One vector is turned by the same rotation once a step. Each row is the vector after some number of steps, and that number follows the row.
The counts run from 0 to 226.
[-19  22 -20  -7  -2  14 -10  37 -22  32  21 -40 -16 -17  -2  -6  -5 -17
   2  -9  -7  15  10 -16   4   5  -6 -13 -11 -25 -11   4 -11   3]
95
[-16  14  13   6 -17  12 -40   2   1   9  28  -2  -7   0  -7  -2  -9 -21
   3 -22 -18 -31  20  -5  11   6 -25 -20 -10  -8 -34  14   2  -1]
7
[-18 -18  -2  10   4  -5  42  -7 -15  -6  10  12   3 -18 -21  -7  13   5
   9  36 -17   5 -44   1   3   6   3  14  23   4 -10   0   0   2]
52
[ 11 -33   4  10  -6 -15  21  24  -7  -3  -1  -2   4  16 -17  14   9 -27
  -8   3 -14   4  19 -13  34  25  11  18  16 -12  -1   1 -14  32]
174
[ 23 -17   3  33 -24 -14   4 -19 -16   6  46 -16   7  -5 -20   9  30   1
  10  13   8  -1   1  -5   2  10 -17  -3   3   7  10  29  -8   4]
103
[-31   5 -15  17 -44  -9   5 -19 -19 -14  10   2  34  -1  16   2  11  -7
   4   3  23  28   9   4  19   0   4   7  -2  27  -4  -2  -6 -13]
68
[ -2   3 -10   0 -32  -3  11   6   2  20  30   4  15  -9  -1  -1 -28   4
  29  17   3  24  -4 -11 -28   1 -18  -3 -25  15  -9 -14  20 -21]
30
[  2 -19  -2  14   3   2 -31  21  -6   2   5  20  12  -4 -12 -12 -17  -4
  15   5 -21   1  24   5  -5  46  29   2  27  -4 -21  -1 -16  -9]
136
[ 10  -8  24  21 -29  12 -37  -2  -5   1  12   0  19 -25 -10 -12 -10  23
   4   8  10   8  30  -3  -9  11  13 -10 -12   7 -15 -21 -20 -29]
119
[ -2   1   3  -5  22   7 -14  38 -15  -1  30 -16 -30 -14   8   1 -16  22
   5  20 -11  21  -8  -4 -19  13 -11 -19 -21 -31  15  -9 -15   4]
113
[ -7  -9   9   3   3   5 -14 -17  24  31  -4 -23  14 -29 -16  26   5  16
  13   9 -21  -2   6  -8  29   9  -7   8 -36 -11   4  12 -25  15]
21
[-50  -5  13  15  14  19  24  -1   4  -2   3  17 -12   5 -20 -24   7   4
   8  27  -4  40  14  18   0  14  -3  -8   9  -9  -6 -22 -20  -7]
54
[-11  18  11  -1  -6  -5 -27  10 -18   0   8   8   9 -15 -43  18  -1  -2
   4   8  -4   8  33   4  26  -5  -2 -22 -16 -34 -11 -18 -14  15]
195
[-30 -11  13  16  13  12  44   5 -10 -14  -4  22  -4 -11 -26 -17   9   4
  11  34 -15  25 -16   3   0  11   2  -2  20  -3 -16 -15  -4   7]
53
[ -2  18  -5 -17  26   2 -16  15  -1  -1  24 -15 -31 -18  -4  -1  -6  33
  22  10 -11  15 -27 -12   5  19 -20  -8 -16 -14  -3  -9 -23   1]
112
[ -2   0   9   2 -23 -30  -1   8  10 -18  29 -18 -25 -15 -17 -21   1  31
   2   4   0  30   1 -30   1  29  11  -5   0   9   8 -20 -17 -13]
189
[  8 -35 -22   8  -5   6   0  -3  -4   0  31 -10   4  30  -8 -31  -2 -29
  16   3  -6   8 -17 -14 -13  -2 -12  26   5  31 -13  11   3  24]
64
[  7 -18 -21   5   9  15 -13  40 -23  15   2  12   7  -1 -11  -3 -22 -15
   9  13 -27  -9  12   6  -5  32  15  16  22  -7 -31   0 -12   2]
135
[  7  -2  -3  24 -17 -10 -20  31 -21  23  12  14   6  -3 -23 -15 -32  15
  13  26 -13 -26   4 -10   9  -1   8   2 -18   8 -13 -14   7   3]
117
[ -3  15   5 -10  15   4  -8   0  11  -6  13  -5 -28 -27  -4   7  -3  35
  15   6 -25  -9 -31 -12  26  28 -31   5   1  13  -8  -8 -34  -2]
111
[-59 -18   7   9 -37 -14  -6   7   3  -4   8 -22   4   1  23 -25  -1 -16
 -15  -9  -2  -4   4 -13  11  11  -8  10  -1   9   8  26  22  -7]
167
[-18  -7 -10   9  -7  -1 -33 -18 -23   1   9 -17  14 -10   4   0  16  25
  27  23   1 -14 -15   9 -19  17 -27   3 -24  17 -17  26  -2   7]
220
[ 21 -36   5  19  -1   8  15  -1   3 -11  20  19  36 -11   1  19  -6   3
  20  23   4  28 -15   2   4 -10  22  23 -15   9  10 -15  -8  12]
139
[-37  -1  -1  18   6  20  -8 -12 -21 -25  -4  18  25   6  12  24   7 -10
   7  22   8  18   7  40  17  11 -29 -15 -11   2  -6  -1  -4  14]
144
[-18  10   7 -11  -3  11   4  13  -5  -8   2 -11 -21   8 -24   5  10 -17
  28  -4  -5   7  -7  -1   3   3 -57 -23 -29   7 -21 -10   5  36]
182
[ -5 -17 -14  -4 -12   0   3   4 -12  12   7 -40  -9 -14  -7 -13  15 -13
 -14 -10  12  41  18 -28  -2  28  13   8   6 -10 -15   3 -25   1]
172
[-28 -10   8  17 -18   7 -38 -12   5   2  11 -14   9 -15  -2  -3  -4  11
  28   3   1 -19   7   8 -32  13 -29   3 -12  18  -8  35  -5 -12]
219
[-17 -19  -2 -17 -13  17 -13 -21  21  -1  16  -7  18 -15 -28   9 -17 -22
  -4 -16  10  23   1 -14   3 -26   7  11   2   4 -38 -14 -15 -13]
159
[-19  -6  -4   3   9  -8   2  -9  -4 -21  41  10  21 -10  32  22  -9  -2
  -2  27  -5   0   1  32  11  -8  -2  -1 -21 -40   3 -11   7  -6]
126
[-50  -6  17  12 -10 -25  24  -2  10  -9  12 -24 -18 -20 -15  15  18  10
   5  17   4 -16 -11  -2  17  -7  -9   5 -18 -21   6  14   0  11]
91
[ 30  -8  -9  -1 -16  -9 -19  24  13   6  25 -20   0  -3 -11  -2  -4  13
  32  -9  -9 -13   0 -19  26   9   4  29 -25  21 -13 -25  -5  14]
99
[ -5   3  12  -4 -24 -13 -31   2 -17 -14  15 -13  13 -22  26  17   9   9
  13  -5  -8 -13  -8   2  20  16  -2 -16 -43 -11 -18   0  15  10]
9
[ -1   0  -7   3  -2  -3 -13  -4  25 -11  30  10   5  13 -37 -11 -11 -14
  20 -12  -2  17  17  -3  46  -1   5  13   8  -1  -3 -23 -11  11]
176
[-33  -3   1  27 -31 -17 -16  -3  -8 -38  12  16  23  14   7  -9  10  -7
  11   1  21  22  27  17  12  17   3  -3   4  21 -13  -3   7  -6]
67
[-27  28  -3  -1 -26 -12   3 -16  15  15  43  -3   2  -3   2  28 -21  -6
   9  -4  -3  25  30   3   7  -4 -29 -10 -16 -13 -10  -9 -17 -25]
107
[-14 -16  -6  -4   4  32 -41  -2 -27   7  13 -20  19 -21  -9 -21 -11  -4
   0  21   8  15 -11  -3 -29 -12 -12 -19 -28  -8   0  11  -4   1]
43
[ -6  -6   2  -1  10  -2  -7 -34  21  -8  37  15  -2  16 -15  -5  -2   4
   9  11 -33   4  14  16   1  14 -21  -6   2 -18 -31 -12 -22  -2]
124
[-12  -9   2  -5  11   2  -3   5  11   2  23  13   7  -7   5   4 -41  -3
 -20   9 -24  37  12  -2   0  20   3  -3  14 -25  20   0 -40 -15]
37
[ 11 -20  10  -9  17  24 -10   4  13  10  -4 -14  11 -15 -16  29   1  12
  19  15 -11  -7  -4   1  29   0 -19  13 -40 -15  -5 -14 -13  26]
22
[  8 -24  23  22 -21  12  27  19 -17  11  18  -5 -14   5 -27  12  -3   5
 -31  17   4  -2  17  -8  17  -9 -18  12   5   4  16 -10 -24  -1]
192
[-17 -26   4   5   6 -10 -10   7   8  11   4   8  18 -15 -15  18 -34   7
  -6  28 -24  -5 -16  -8  21 -16   2  17 -10 -13  27  19 -13  20]
39
[-38  16  -1   8   5   3   5  -2   2  16  19   1   3 -31  -1 -23 -17   7
  24  18 -28 -12 -40  -6  -2   1 -16   0  -3   8  -7   5   1 -15]
129
[-12 -15  32  15 -20  22  -2   4   6 -25  26 -18  15 -33  -8  21  10 -29
   4 -13  17   1  -6   5  17 -12 -13  -4   4   0  40  20  -1   9]
179
